Here are the same points, seen from different sides; a view may also be mirrored.
A view may leave some points out, and in a few views one point is out of place. Which views, in the order they come, and which point in each? Write none if none.
Scene 1:
A:
  Lopo [-47  31   2 -40]
  tifa [-36   3   4 -52]
  Funi [-34  29  20 -49]
  manu [-24 -22  35 -13]
  som [-36  37  -2 -54]
  dofib [-26  33  16 -43]
  tidep [-12 -17  35 -18]
  Kagab [-42  28  16 -49]
  mis [-50  30  18 -31]
  Sorem [ -3 -19  14 -17]
  zeful [  7 -24  35 -24]
B:
  Sorem [ 18 -39 -55 -52]
  zeful [ 39  -6 -66 -63]
  Nudoz [ 18 -26 -83 -53]
  Kagab [ 28  -5  -3 -19]
  som [ 40 -16  -2  -5]
  tifa [ 15 -31  -6 -26]
  Mev [ 26 -26 -60 -60]
  tidep [ 13 -16 -49 -61]
  mis [ 17   4 -15 -12]
  manu [ -1 -13 -51 -57]
  Funi [ 32  -6  -6 -24]
C:
  tidep [ -5  -8  19 -29]
  Lopo [-55 -40 -19 -50]
  manu [  3  -5  11 -35]
  Sorem [-14 -11  11  -9]
  tifa [-51 -11 -10 -40]
  dofib [-51 -41   9 -48]
  som [-67 -41  -8 -47]
  zeful [ -4 -30  44 -22]
  Mev [ -9 -15  29 -11]
  Kagab [-54 -34  -2 -57]
  Nudoz [ 11 -24  18  -1]
  Funi [-52 -32   4 -55]
  mis [-37 -40 -10 -60]
D:
  dofib [ 50  -7 -21  99]
  Sorem [ -4 -18 -51 102]
  Lopo [ 61 -17 -28  79]
  tidep [-10 -15 -28 102]
  Nudoz [-23   5 -53  95]
  mis [ 48 -12 -15  73]
  Mev [ -9  -4 -44 112]
  Kagab [ 54 -21 -18  90]
  Funi [ 27 -22 -13 116]
  tifa [ 41 -40 -32  94]
E:
  tifa [ 24 -44   4   6]
  zeful [-34 -25   9  53]
  som [ 32 -68 -11  26]
  Kagab [ 17 -59 -19  16]
  Lopo [ 18 -74  -8  15]
  Sorem [-11 -27  34  29]
  manu [-32 -29  18  12]
  dofib [ 12 -57 -15  33]
  mis [  1 -70 -14  11]
  Nudoz [-37 -33  41  41]
  Mev [-21 -23  27  42]
  tidep [-25 -23  18  20]
F:
  Sorem [ 65  12  46 -36]
  mis [ 32  47   2 -12]
  manu [ 42   1  30 -39]
  Kagab [ 34  61   7 -23]
  som [ 46  76  15 -16]
  dofib [ 35  59  25 -13]
  tidep [ 43   7  43 -38]
  tifa [ 55  55  15 -42]
  Mev [ 53   8  59 -29]
  Nudoz [ 64  -9  53 -17]
  Lopo [ 46  64   1 -14]
  Funi [ 32  61  19 -23]
  zeful [ 35   7  67 -14]
Views with a point moved: A, D
  moved in A: zeful
  moved in D: Funi
